The same turns and mirrors carry the whole set onto itself, and each row onto the other rows of its family. Which rows share a family with each named row? Give them in list order.
These 18 rows form 3 families of 6 rows each.
R: [-38.8   0.7   4.1   4.9   8.9 -13.2  -5.2   0.3 -11.1]
Z: [-11.5 -17.0  12.6   6.7  -6.9 -15.2  16.4 -16.3  -1.4]
P: [-17.3  -2.2  -1.5  15.1   6.8  -2.9  -8.3  -0.5   2.1]
H: [ -7.7 -14.5   6.8  10.0   1.7  -4.3  -6.4 -12.3  -0.7]
S: [ -5.8 -17.2   9.4  12.7  -3.9  -8.9   0.0 -10.3   1.6]
U: [-30.0   3.1   0.5  13.5   0.5 -15.9  22.3   0.0   1.1]
A: [-30.0   7.5  -4.5  13.9   8.4  -8.4   7.0   2.3   0.8]
C: [-35.4  -8.8  13.0  -4.1   2.2 -20.0  10.5 -15.1 -15.1]
E: [-24.8   2.7  -2.3  19.1   4.0  -9.9   5.8   6.1   3.6]
B: [-29.0  -6.9   6.9   5.5   7.4 -10.2 -15.5  -2.9 -10.9]
F: [-22.9 -15.6  13.2   1.2   3.3 -11.8 -12.1 -12.3 -12.8]
D: [-26.1 -16.2  16.4  -4.2   0.8 -16.6   0.7 -18.2 -14.9]
T: [-41.9  -0.3   7.3   0.0   6.0 -18.6   7.7  -5.8 -13.6]
W: [ -9.9 -17.1  12.2   2.4  -3.1 -10.6  10.4 -21.6  -3.9]
N: [-32.8   4.7   1.0   6.6   3.7 -15.1  23.7  -6.5  -2.2]
V: [-23.1  -6.7   8.3   7.2  -4.4 -19.0  27.4 -11.1  -1.6]
G: [-13.1  -7.3   2.2  18.8   1.8  -6.2  -5.5   0.8   3.8]
Q: [-22.7  -7.2   9.2   1.0  -1.9 -16.0  25.7 -18.6  -4.7]

Which other rows belong to the same family as T? R, C, B, F, D
Which other rows belong to the same family as G? Z, S, U, E, V

The same turns and mirrors carry the whole set onto itself, and each row onto the other rows of its family. Which rows share a family with each named row? Give them in list order.
These 18 rows form 3 families of 6 rows each.
bafa: [ -4.1 -11.7  14.1   4.5   0.7 -18.2  -0.8 -14.8]
Buves: [-9.4 -9.0  1.5 13.1 13.3 -4.8  7.3  0.3]
kop: [-14.7  -0.1  10.4   0.4   2.0 -22.6   3.0  -4.0]
paza: [  3.7 -21.8   9.1  -5.0  -9.2  -1.8  14.5 -12.8]
muk: [-2.8 -4.6 -1.9  0.9 11.0  1.7 -1.2  2.2]
Vil: [ -4.3 -13.8  -7.6  -6.1 -15.7 -17.1  16.9   5.3]
ladez: [-12.1 -13.3   9.2 -12.0 -12.8  -6.8  10.4 -17.3]
nepiv: [-13.3   3.4 -10.6  -2.7 -15.0  -6.7   5.8  -8.5]
dob: [ -1.0 -10.3  13.1   2.8  10.4  -2.1  10.5   3.4]
Zoza: [ -2.3  -2.8  -7.2   1.8  -1.1 -21.5  17.0   3.7]
Buto: [ -5.1 -16.6   9.1  13.0   1.7  -6.0  19.7   3.7]
mulez: [-23.2  -3.4 -12.3  -1.9  -2.7  -6.8   7.1  -1.0]
Nopo: [-20.4  -5.6  -4.9  -5.3  -8.4 -11.2  10.2 -18.5]
fimu: [ -4.5 -15.7   8.1  -0.4 -23.2  -3.2   9.4 -12.1]
tupi: [  4.7 -16.6   7.4   9.8 -13.5  -4.5  18.7  -5.4]
Nutim: [ -1.6 -21.3 -11.6  -4.2 -11.4  -7.3  -3.5  -4.8]
moke: [ -2.9 -25.3   5.2   1.4  -4.5  -5.9  -7.8  -0.7]
Lutar: [-12.7   0.5  -8.2  -0.2  -5.4   0.5  -3.0   4.4]

Which other rows belong to the same family as Buto? muk, ladez, Nopo, tupi, Lutar
Which other rows belong to the same family as dob? Buves, paza, nepiv, mulez, fimu

The same turns and mirrors carry the whole set onto itself, and each row onto the other rows of its family. Which rows share a family with each named row? Give them in list order.
These 25 rows form 5 families of 5 rows each.
Lom: [-8.9 -3.5  2.4 -5.9  8.8  0.4  4.0 -5.8  7.5 12.8  8.6 -7.8 16.6]
reru: [  0.4   2.2  -7.0   3.3  -8.3   6.8  -3.0 -11.0 -16.7  -2.6   2.7  -9.0
   4.8]
gok: [  8.5   0.6   0.4   9.4 -10.7  11.1   3.1  -7.7 -14.7  -1.3   9.4  -6.2
   4.6]
Davut: [ -6.7 -12.1  -9.3  -8.9   6.1  -4.0   4.2   6.2   2.0  -8.1   6.1  11.0
  -8.8]
Teno: [  1.3 -14.1  -1.2  -0.9   3.8  -6.1   9.2   9.5  -3.5 -11.4   9.1   5.6
 -13.4]
tati: [15.2 -3.0  7.8  4.3 -5.4 -2.0  1.9 -8.5 12.5  7.7  0.6 14.9 -9.5]
nub: [ -7.4 -11.6   8.6  -7.7  12.2   3.6   7.5  -5.9   5.0  12.6  -3.0  -2.2
  11.6]
kivem: [  6.7  -0.4   0.4   2.5 -10.0  11.0  -3.7  -7.6 -17.1  -1.6   1.5 -11.2
   3.3]
fiput: [ 14.1   6.7  15.3  -0.1  -6.8  -7.4  -2.3  -9.5   8.6   8.4  -0.7   4.5
 -10.0]
Liv: [ -0.8  -9.1  -2.5  -3.5  10.8  -0.1   3.0  10.0   2.1 -13.4   7.7  12.7
  -6.5]
fufuf: [-2.8  8.8 -7.1 11.6 -1.9 -3.9  7.4 10.5 16.9 -2.5 -8.4 -8.7  2.4]
Kesu: [ -2.2 -17.0  -4.7  -3.6   3.0  -3.7   7.1   5.5   1.1 -13.6   8.0   9.8
  -8.0]
zerot: [ -2.6 -10.1  -2.9  -5.5   7.3  -1.9   4.7  11.5   1.4 -15.8   1.0  11.7
  -4.2]
gif: [-11.7  -7.2   2.3  -9.4   7.2   0.0   3.4  -3.2   8.4  14.9   6.1  -9.5
  11.2]
Suta: [-10.6  -3.8   6.5 -10.4  12.2   4.7   6.0  -7.1  10.4  10.2   1.2  -3.1
  12.0]
Pili: [  7.3   0.8   3.5   8.8  -6.2  14.2   0.4  -6.7 -16.0  -3.5   8.1  -4.9
   0.0]
funut: [ -1.9  11.6  -6.8   6.3  -4.4  -1.2   6.8  11.3  13.9  -3.2  -4.4 -16.4
  -1.2]
zubeg: [ -2.9  10.2   2.3   5.9  -6.5  -0.8   4.4   8.6  12.4  -8.5 -12.1 -16.3
   0.2]
Numor: [-11.9   1.6   8.0 -11.5  11.6   0.9   2.0  -0.2   6.6   9.6   1.4  -7.5
  12.6]
zon: [ -0.5   9.0  -1.7   5.0  -7.1  -3.9   3.8   3.7  14.1  -7.5 -11.0 -18.5
  -4.3]
gonet: [ 13.7  -6.8   8.0  -3.1 -10.4  -5.6   3.1  -6.7  11.5  14.3  -1.5   7.7
 -10.3]
Kam: [ 16.5  -5.2   7.2  -4.5  -9.7  -5.2   1.4 -10.8  11.3   7.6  -4.8   7.7
 -10.7]
Lufeb: [ 10.3  -5.0   3.4   7.8 -10.4  10.4   1.2 -12.0 -14.6  -4.5  -1.4  -8.3
   1.7]
Fet: [  0.8   8.3  -0.5   9.4  -7.8  -4.9   7.5  10.2   9.0  -3.5  -3.1 -21.4
   1.3]
guv: [17.5 -1.6 14.0  2.7 -9.7 -5.6 -1.2 -5.7 11.6  7.5  0.1  8.6 -7.4]

Which other rows belong to the same family as fufuf? reru, Teno, nub, fiput
Which other rows belong to the same family as Davut? tati, Numor, Lufeb, Fet
Which other rows belong to the same family as zubeg? gok, Liv, gif, Kam
Which other rows belong to the same family as Lom? zerot, Pili, zon, gonet

The same turns and mirrors carry the whole set onto itself, and each row onto the other rows of its family. Which rows share a family with each named row? Give them in list order.
These 30 rows form 5 families of 6 rows each.
fadup: [  4.3  -2.5  -7.1  10.5 -12.6   4.8   6.7   5.6 -15.9 -10.5   8.1  14.9
  -3.0 -14.9   1.7]
beze: [ -2.1 -26.2 -30.0   4.2  -2.0 -12.2  13.7   3.0   3.9   2.8  10.8  -9.1
  -2.1 -13.5 -11.0]
Vekon: [ -8.9 -14.1 -34.8  -0.8  -7.7   3.4  19.2  13.6   2.8  -1.5   3.5 -13.6
   1.6   7.8  -3.5]
lifog: [ -5.2 -24.9 -30.2   2.5   1.0 -14.2  10.8   3.6   5.5  -2.9  11.8  -7.2
   5.2 -16.7  -7.4]
ponul: [ -5.0 -13.7 -19.9  -0.8  -8.7  -0.7  20.2  -0.3  15.9 -11.4   8.6 -15.6
   6.1 -11.9   4.9]
fuz: [  0.7  -1.9  -4.6  10.8 -14.0   1.8   5.6  13.5 -14.7 -11.2  11.4  14.5
   2.1 -10.4   2.7]
Vezo: [-12.5 -11.7 -26.6  -4.2  -9.1   3.6  19.7   4.5  10.9 -11.5  13.8 -13.1
   3.5  -3.8  11.1]
vonum: [-10.0 -20.0 -39.8  -1.7  -5.2  -1.0  14.6  14.7  -3.0   4.5  10.4 -11.1
  -1.3  -0.7  -0.3]
pupib: [ -5.8 -23.4 -29.2  -0.9  -3.4 -11.3   9.8  -2.8   5.4  -0.2  16.6 -10.0
   1.8 -17.4  -0.1]
bav: [ -5.6  11.8   3.1   3.4  -5.9  -2.0  13.5  11.6  -8.3   3.7  13.0  -2.3
   3.6  -8.0 -11.8]
bim: [ -9.4   4.4   3.0   7.4  -8.0  -0.2  12.4  10.2 -17.4   5.2   6.1   3.6
   3.8  -3.9  -6.6]
ver: [  9.8   8.2 -16.9   5.8   9.2   3.7   2.1  -0.5  -9.4  -3.0  14.0   7.3
  -6.4  -2.9  -8.7]
sizor: [  7.0   5.5 -13.5  10.6   7.9   8.2  -2.6   3.5  -8.8  -5.4  19.3   6.4
  -7.0  -7.4  -6.9]
Reta: [  3.9   1.6  -7.8   9.7 -10.9  -6.1   5.2  14.2 -13.4 -12.0   5.7  12.2
   2.3 -13.3 -10.1]
Kadin: [ -8.2 -14.3 -18.2   0.0  -9.3   4.9  14.4   2.8  12.5  -8.8   9.4 -18.2
   9.9 -15.2   8.2]
mapa: [  5.7   1.0  -8.1  12.6  -3.1   4.4   5.1   9.3 -13.7 -14.5   2.5  12.4
  -1.2 -13.2  -1.5]
Meses: [ -7.8   5.7   0.8   3.2  -9.9   6.6  12.7   5.8 -16.6  10.2  13.0   1.4
   0.1  -3.7  -2.8]
tade: [ -7.8 -28.7 -29.0   7.9  -1.7  -8.0   9.5   6.1   3.0  -0.2  15.5  -8.5
  -2.4 -17.6  -9.9]
des: [  7.2  12.6 -14.4   7.6   7.5   7.2   4.2  11.7  -6.7  -6.7  11.2   1.5
  -5.8  -6.1 -14.4]
lifun: [-11.0 -14.9 -37.2  -1.0  -0.4   0.9  15.9  17.5   1.1   0.2   6.5 -12.7
   4.3   3.2  -5.3]
seso: [-12.6 -11.8 -20.5  -2.4  -5.8  -1.3  20.0   6.0  14.1 -12.1  10.7 -14.2
  11.3  -8.4   5.8]
Sodo: [  2.6  -1.4  -5.8   9.3 -11.2  -3.1  14.1  10.9 -12.2 -12.7  11.1  17.8
  -1.3 -10.7   0.3]
Tebe: [ -5.1 -16.9 -39.5   5.2  -7.2   9.0  16.5  10.1  -1.8  -2.2  15.7 -14.2
  -0.4   4.4  -1.1]
mot: [ -1.1   8.4  -0.4   1.0  -4.1   2.0  16.0  11.6 -13.4  13.1  12.5  -0.4
   1.9  -5.3  -3.1]
salub: [ -7.7 -13.2 -20.8   1.8 -12.2   3.2  18.2  -4.6   8.5  -4.8  19.8 -19.4
   8.1  -7.0   6.9]
zek: [ -0.8 -28.3 -30.9   7.8 -11.1  -7.6  12.0   1.6  -2.1   1.4  16.9 -10.0
   3.4 -15.8  -2.3]
luzit: [ -6.8   6.8   0.0   4.5  -4.7   4.3   7.9  11.6 -14.4  12.2  17.7  -1.4
   2.0  -3.7  -5.1]
sopab: [  5.1   5.5 -13.9   8.3   7.5  12.3   3.4   1.6 -11.9   1.2  17.1   4.8
 -11.9  -7.1  -8.6]
sito: [  1.3   7.9  -7.3  10.1  12.8   7.2   6.6   4.4  -9.8   1.5  14.4   1.0
  -7.5  -7.5 -11.5]
nav: [-14.6 -15.6 -34.3   1.3  -6.8   6.5   9.8  11.3   0.6  -1.7   7.1 -14.8
   2.4   8.0  -5.5]

Which other rows belong to the same family as bim? Vezo, vonum, pupib, mapa, sito
Which other rows belong to the same family as seso? fadup, lifog, Meses, lifun, sopab
Which other rows belong to the same family as Kadin? ver, tade, Sodo, mot, nav
Which other rows belong to the same family as fuz? beze, Vekon, ponul, sizor, luzit

